Families of rows that turns and mirrors carry onto each other, the same ones carrying the whole set onto itself: the rest of each named row's family, in list order:
5 families of 6 rows:
rek: .13 -.21 .14 -.30 -.14 -.02 -.18 .07 .24
lilo: .05 -.27 .25 -.17 -.10 .14 -.06 .12 .23
Nipe: -.13 -.22 -.17 -.22 -.52 .08 .09 -.17 -.02
tozed: -.49 .29 .14 -.13 -.03 .14 -.09 -.01 -.25
pefo: -.46 .32 .01 -.27 -.07 .12 -.18 .00 -.25
keziz: -.33 -.10 .44 -.12 .03 -.24 -.10 .03 -.15
mabe: -.46 -.12 -.15 .11 -.16 .30 -.09 .03 .01
vidum: .11 -.25 .04 -.36 -.13 .06 -.21 .11 .18
det: -.08 -.16 -.08 -.17 -.50 -.06 .14 -.25 .01
Famem: -.15 .13 -.09 -.13 -.12 -.33 -.16 -.24 .14
lubap: -.28 -.10 .06 -.50 -.05 -.19 -.35 .06 -.26
Genov: -.39 -.20 .01 -.41 -.05 .08 -.33 .16 -.29
vibi: -.22 -.03 .26 -.36 -.02 -.36 -.22 .02 -.18
faza: -.12 -.20 .00 -.12 -.50 -.01 .17 -.22 .05
Teto: -.47 -.26 .17 -.21 -.01 .20 -.19 .20 -.28
Vup: -.45 -.21 .41 -.05 .00 .00 -.07 .11 -.21
Vavev: -.37 -.08 -.41 -.15 -.18 .21 -.29 -.02 .00
Fuli: -.09 -.18 -.14 -.22 -.51 -.01 .09 -.22 .03
zomub: -.39 .37 .19 -.22 -.06 .01 -.10 -.04 -.20
ripu: -.15 -.22 -.04 -.09 -.49 .09 .19 -.20 .04
guvet: -.16 -.27 -.10 -.13 -.52 .14 .13 -.17 .01
Sevi: -.51 .27 .03 -.21 -.06 .18 -.14 .03 -.26
lusi: -.27 .07 .14 .17 -.12 -.23 .00 -.23 .17
pafu: -.37 .36 .10 -.29 -.06 -.02 -.16 -.04 -.25
pupo: -.42 -.06 .10 .25 -.14 .10 .02 -.08 .15
zunu: .10 -.24 .29 -.20 -.09 .02 -.10 .08 .22
lafe: -.46 .32 .21 -.14 -.02 .06 -.07 -.04 -.21
teru: .01 -.32 .18 -.21 -.10 .26 -.12 .17 .20
Suna: .06 -.30 .05 -.31 -.15 .19 -.20 .17 .17
vozos: -.21 .06 -.35 -.27 -.17 -.12 -.31 -.13 .04

Which other rows belong to the same family as Famem? mabe, Vavev, lusi, pupo, vozos
Which other rows belong to the same family as teru? rek, lilo, vidum, zunu, Suna
Which other rows belong to the same family as keziz? lubap, Genov, vibi, Teto, Vup
Which other rows belong to the same family as guvet? Nipe, det, faza, Fuli, ripu

Families of rows that turns and mirrors carry onto each other, the same ones carrying the whole set onto itself: the rest of each named row's family, in list order:
4 families of 8 rows:
sez: .12 -.15 .26 .16 -.08 -.06 .25 -.29
fon: .00 .11 -.18 -.11 .28 .13 -.08 .23
kufa: .16 -.05 .26 .00 -.09 .18 .22 -.34
lere: -.06 -.01 -.07 .34 -.23 .02 .27 .07
vusiz: .10 -.18 .11 .18 .03 .16 .42 -.07
Razi: .21 -.21 .10 .30 -.10 .17 .17 -.10
bupa: .19 -.18 -.08 .05 .02 .15 .42 .00
lora: -.19 .09 -.09 -.23 .05 -.09 -.16 .23
bugoz: .00 -.15 -.04 .25 -.26 .06 .25 .10
sokeb: .00 .24 .06 .16 -.28 -.08 .07 -.33
sima: -.16 .18 .31 -.12 .17 .01 -.19 -.20
vom: -.06 .11 .08 -.25 .14 -.22 -.26 -.05
Zaz: -.12 .04 .17 .18 -.32 -.14 .21 -.17
vusi: .18 -.18 .04 .32 .02 .11 .31 -.05
gagem: -.08 .16 .16 -.34 .15 -.13 -.17 -.12
voma: -.13 .01 -.17 -.04 .32 -.05 .10 .29
tevi: .02 .10 -.26 .20 -.17 -.13 .26 .02
tigu: -.02 .07 -.15 -.21 .32 .08 .08 .23
zemu: -.17 .31 -.17 -.14 .15 -.15 -.06 .11
befut: -.04 -.05 .04 .18 -.35 -.20 .20 -.12
segip: -.02 -.11 .21 -.21 .37 .18 .05 .03
votug: -.05 .01 -.12 .28 -.12 -.06 .40 .06
gega: .10 .01 .11 -.19 .30 .04 -.27 -.02
doni: .12 .00 .06 -.24 .38 .05 -.11 -.02
Tego: -.09 .17 .08 .29 -.22 -.17 .21 -.22
Puni: -.20 .27 -.08 -.21 .02 -.05 -.16 .15
Nodab: -.09 .31 .14 -.20 .15 -.05 -.19 -.18
sopek: .06 .00 .31 .18 -.08 .07 .22 -.36
manof: -.27 .30 -.06 .04 .12 -.21 -.14 .06
lozik: .16 -.13 .20 .23 -.16 -.11 .12 -.30
mog: -.02 -.01 -.05 -.17 .24 .17 -.17 .24
kiko: .04 .06 .15 -.29 .33 .20 -.02 -.07

Which other rows belong to the same family as befut? Razi, lora, bugoz, vom, gega, lozik, mog
Which other rows belong to the same family as sopek? vusiz, tigu, zemu, votug, Tego, Nodab, kiko
Which other rows belong to the same family as voma? kufa, bupa, sokeb, sima, tevi, segip, manof

Families of rows that turns and mirrors carry onto each other, the same ones carrying the whole set onto itself: the rest of each named row's family, in list order:
4 families of 8 rows:
lakuf: .00 .41 .30 -.23 .17 .19 .30 .01 -.02 -.18 -.23
luras: -.45 -.02 .18 .27 .13 .13 -.11 .01 .25 -.20 .24
Pud: -.18 .01 .07 -.25 .18 -.28 .01 .37 -.04 -.35 -.01
nogaz: -.17 .22 -.23 .13 -.02 .05 .25 .25 .20 -.30 .24
kido: .09 .12 .17 -.27 -.06 -.07 -.10 .22 -.21 -.23 .25
vaber: -.04 .33 .10 .42 .07 .29 .14 .01 .17 -.17 -.18
sut: -.50 .00 -.14 -.24 .04 .05 .11 .12 .20 -.02 -.12
nivu: .05 .19 -.18 -.07 .10 .02 .31 .16 -.09 -.30 .28
resa: -.07 .22 .07 -.40 .00 -.09 .16 .30 -.03 -.17 .21
beti: -.33 -.07 -.17 -.07 .04 .15 -.31 .02 .20 -.19 -.02
dabo: -.32 .26 .31 .12 .10 .14 -.07 -.03 -.05 .15 -.35
vanat: .23 .09 .19 .01 .06 .02 .20 .10 -.21 -.18 -.32
mot: -.30 .28 -.03 .25 .28 .29 -.02 -.07 .11 .03 -.24
Guv: .06 .01 -.30 .00 .13 -.02 -.01 .40 -.03 -.30 -.04
dos: .18 .13 .30 .16 .17 .14 -.10 .21 .14 -.45 .18
vade: .01 .00 .29 .08 .25 .03 .17 .01 -.19 -.60 -.08
gugob: -.16 -.02 .32 -.07 -.02 .18 -.10 -.26 .03 -.08 -.28
depap: -.32 .17 .66 .00 .08 .10 .01 .11 .04 -.16 -.13
meleg: -.15 .05 .28 -.19 -.14 -.06 -.20 .36 .05 -.11 .19
zul: -.37 .26 .07 .06 -.27 .10 .05 .16 .09 .15 -.14
sif: -.38 -.01 .06 .02 -.07 -.01 -.33 .03 -.04 .02 .23
togum: -.51 .20 .39 -.03 .26 .15 -.17 -.03 .00 -.07 -.21
Rema: -.04 .42 .24 -.14 -.05 .04 .38 .35 .00 -.21 -.10
fazup: .22 .42 .12 .01 .25 .26 .21 .17 -.03 -.23 -.20
rabe: -.40 .20 .20 .34 .34 .27 .01 -.13 .01 -.21 -.11
kif: .02 .28 .49 -.13 .38 .13 .04 .11 -.02 -.42 -.05
Pev: .17 .21 .31 -.01 .33 .37 -.05 -.04 .01 -.38 .00
Sama: -.36 .17 -.16 -.02 -.12 -.14 -.06 .18 -.12 .15 .00
Diba: -.48 -.04 -.08 .16 .18 -.03 -.14 .14 -.06 -.17 .32
tur: -.51 .12 -.21 .07 -.04 .05 .14 .06 .00 .05 .16
Netu: -.32 -.01 .10 .08 .12 .34 .25 -.22 .04 -.22 -.18
riz: .12 .14 -.15 -.09 .07 .12 -.05 .22 .01 -.35 .37

Which other rows belong to the same family as luras? nogaz, vaber, dos, depap, meleg, zul, Rema
Which other rows belong to the same family as fazup? resa, dabo, sif, rabe, kif, tur, riz
Which other rows belong to the same family as beti? Pud, sut, vanat, Guv, vade, gugob, Netu

Families of rows that turns and mirrors carry onto each other, the same ones carrying the whole set onto itself: the rest of each named row's family, in list order:
10 families of 4 rows:
rutad: -.10 -.24 -.08 .27 -.03 -.01 .09 .05 -.19 .33 -.22 .10
gada: -.20 -.30 .07 .18 -.02 -.25 -.03 -.04 -.12 .47 -.07 -.05
vato: -.04 -.28 .01 .21 .07 -.16 -.07 -.07 -.16 .43 -.11 .09
Ruz: -.12 .34 .30 .09 -.26 .15 -.35 -.17 -.25 -.18 -.12 -.47
nem: -.04 .22 .21 .11 -.17 .24 -.12 -.12 -.15 -.26 -.14 -.59
niloz: -.25 -.26 .04 .13 .01 -.21 .04 .09 -.16 .36 -.11 .04
fato: -.03 .43 .39 -.01 .06 -.16 -.22 -.25 -.21 .06 -.14 -.38
suke: -.20 .29 .28 -.03 -.15 .22 -.22 -.08 -.18 -.20 -.17 -.51
rilo: -.23 -.40 .03 .25 -.02 -.22 -.03 -.11 -.20 .27 -.19 -.05
dob: -.15 -.28 -.04 .30 -.06 -.13 .04 -.05 -.22 .39 -.12 .06
Los: -.04 .41 .42 .02 .00 -.08 -.24 -.32 -.19 -.03 -.22 -.37
zub: -.14 .35 .41 .00 .07 -.13 -.19 -.32 -.10 -.02 -.10 -.42
bemud: -.23 .33 .37 .01 -.15 .11 -.21 -.02 -.18 -.14 -.09 -.58
Furun: .05 -.24 -.09 .33 -.12 .10 -.35 .05 -.20 .20 .00 .10
zug: -.11 .24 .17 .06 -.22 .20 -.14 -.09 -.11 -.15 -.23 -.60
Romer: -.11 -.36 -.08 .21 -.01 -.09 .01 -.14 -.21 .33 -.12 -.02
gizeg: -.02 .35 .48 .01 -.03 -.13 -.28 -.33 -.17 -.04 -.19 -.38
lelev: -.15 -.36 -.05 .19 -.23 .16 -.21 .14 -.20 .21 -.03 .11
rikol: -.14 -.19 -.04 .13 -.06 .02 -.30 .04 -.24 .23 .00 .24
Beg: .08 .36 .38 .19 -.02 -.05 -.18 -.22 -.19 .00 -.14 -.53
zosas: -.04 -.40 -.03 .30 -.20 .09 -.39 .12 -.24 .20 .03 -.04
kiv: -.10 .31 .14 .06 -.25 .23 -.24 -.07 -.23 -.26 -.28 -.42
nitim: -.16 -.28 -.08 .22 -.12 .10 -.36 .02 -.31 .24 .02 .12
Dilu: .00 .35 .30 .04 -.03 .03 -.12 -.36 -.28 .05 -.22 -.53
kema: .03 -.22 -.16 .28 -.14 .05 -.40 -.05 -.21 .28 -.03 .07
godu: -.32 -.19 .01 .13 -.02 -.14 -.05 -.03 -.25 .46 -.16 .10
pekev: -.09 .46 .32 .00 .01 -.14 -.11 -.33 -.14 .02 -.27 -.35
bek: .01 -.31 -.09 .29 -.16 .06 -.35 -.01 -.22 .30 .02 .05
Velo: .06 .39 .40 .08 -.01 -.01 -.11 -.32 -.15 .05 -.21 -.49
bem: -.14 .40 .31 .08 -.01 -.08 -.07 -.25 -.19 .03 -.25 -.58
guf: -.12 .32 .21 .14 -.24 .23 -.15 .04 -.20 -.18 -.21 -.53
luro: -.01 -.25 -.11 .30 -.18 .14 -.28 .02 -.36 .31 -.06 .05
fizul: -.14 .32 .18 .05 -.21 .23 -.12 -.09 -.16 -.17 -.23 -.53
gebo: -.11 -.32 -.14 .26 -.22 .00 -.37 -.10 -.12 .22 .09 .03
Beveg: -.16 .32 .17 -.08 -.32 .28 -.21 -.13 -.14 -.05 -.23 -.50
zav: -.24 .34 .35 .00 -.21 .23 -.25 -.22 -.22 -.09 -.20 -.49
rokos: -.01 .32 .42 -.04 .01 -.03 -.23 -.34 -.25 .05 -.37 -.39
Zof: -.29 -.31 .06 .13 -.11 -.17 .02 .02 -.18 .34 -.22 .05
Zifi: -.25 -.35 .05 .18 -.06 -.14 .01 -.01 -.20 .38 -.14 .04
kap: -.22 -.36 -.01 .23 -.16 .07 -.28 -.06 -.22 .23 .03 .13

Which other rows belong to the same family as bem? vato, Ruz, lelev
Which other rows belong to the same family as godu? nem, zub, luro
Which other rows belong to the same family as Dilu? Romer, zav, kap
Which other rows belong to the same family as Beveg? rilo, gebo, rokos
Which other rows belong to the same family as Furun? niloz, fato, guf
Which other rows belong to the same family as bemud? rutad, rikol, Beg
Which other rows belong to the same family as dob? suke, nitim, Velo

Families of rows that turns and mirrors carry onto each other, the same ones carrying the whole set onto itself: the rest of each named row's family, in list order:
4 families of 8 rows:
nedet: .11 -.23 -.22 .43 .01 -.13 -.39 .22
Puv: -.14 -.08 -.60 -.01 -.11 -.13 -.59 .31
puvi: -.29 -.31 -.24 .07 -.35 .25 -.22 .19
nim: -.11 -.31 .07 .02 -.19 -.18 -.47 .21
zab: .14 -.20 -.24 .46 -.12 -.04 -.30 .24
meba: -.19 -.05 -.57 -.06 -.02 -.10 -.53 .34
risig: -.29 -.07 -.36 -.35 -.11 -.06 -.32 -.13
pego: -.27 -.04 -.52 -.05 -.10 -.04 -.53 .36
kadi: -.04 .02 -.67 .10 -.01 .08 -.15 -.11
visub: -.01 -.20 -.02 .13 -.11 .05 -.03 -.19
dimu: -.01 -.13 -.10 .16 -.13 .05 -.09 -.30
Pubof: -.14 -.15 -.52 -.04 -.09 -.14 -.52 .42
Rifa: -.05 -.05 -.63 .25 .00 .17 -.21 -.09
genu: .14 .05 -.29 -.06 .06 -.30 -.42 -.14
zedon: .15 -.23 -.35 .40 .03 .01 -.39 .25
mezo: -.30 -.22 -.26 .19 -.32 .23 -.24 .29
ril: .03 -.24 -.03 .17 -.20 .01 -.08 -.23
kir: -.35 -.04 -.37 -.25 -.21 .00 -.24 -.17
faten: -.13 -.26 .04 -.13 -.19 -.16 -.50 .19
mesav: .20 -.23 -.26 .36 -.01 -.10 -.38 .27
Zoned: -.30 -.05 -.26 -.29 -.25 -.10 -.22 -.14
neb: -.10 -.23 .02 -.14 -.24 -.26 -.42 .21
dilab: .16 .00 -.35 -.07 .04 -.33 -.51 -.06
vipu: -.27 -.05 -.41 -.32 -.22 .04 -.23 -.11
Gotir: -.01 -.21 .11 -.09 -.16 -.20 -.41 .17
zep: -.32 -.28 -.26 .19 -.24 .24 -.10 .15
mogos: .11 -.24 -.09 .17 -.11 -.06 -.07 -.26
muni: -.31 -.34 -.32 .18 -.29 .20 -.20 .26
Dum: -.04 .00 -.65 .24 -.02 .07 -.13 -.08
setap: -.14 -.07 -.72 .21 -.06 .09 -.21 -.06
zages: .16 -.06 -.35 -.07 .10 -.31 -.37 -.16
vibis: .13 .03 -.37 .05 .13 -.33 -.39 -.07

Which other rows belong to the same family as pego? nim, kadi, zedon, Zoned, dilab, zep, mogos
Which other rows belong to the same family as zages? nedet, Puv, visub, Rifa, mezo, neb, vipu
Which other rows belong to the same family as Pubof? puvi, zab, risig, dimu, Gotir, setap, vibis

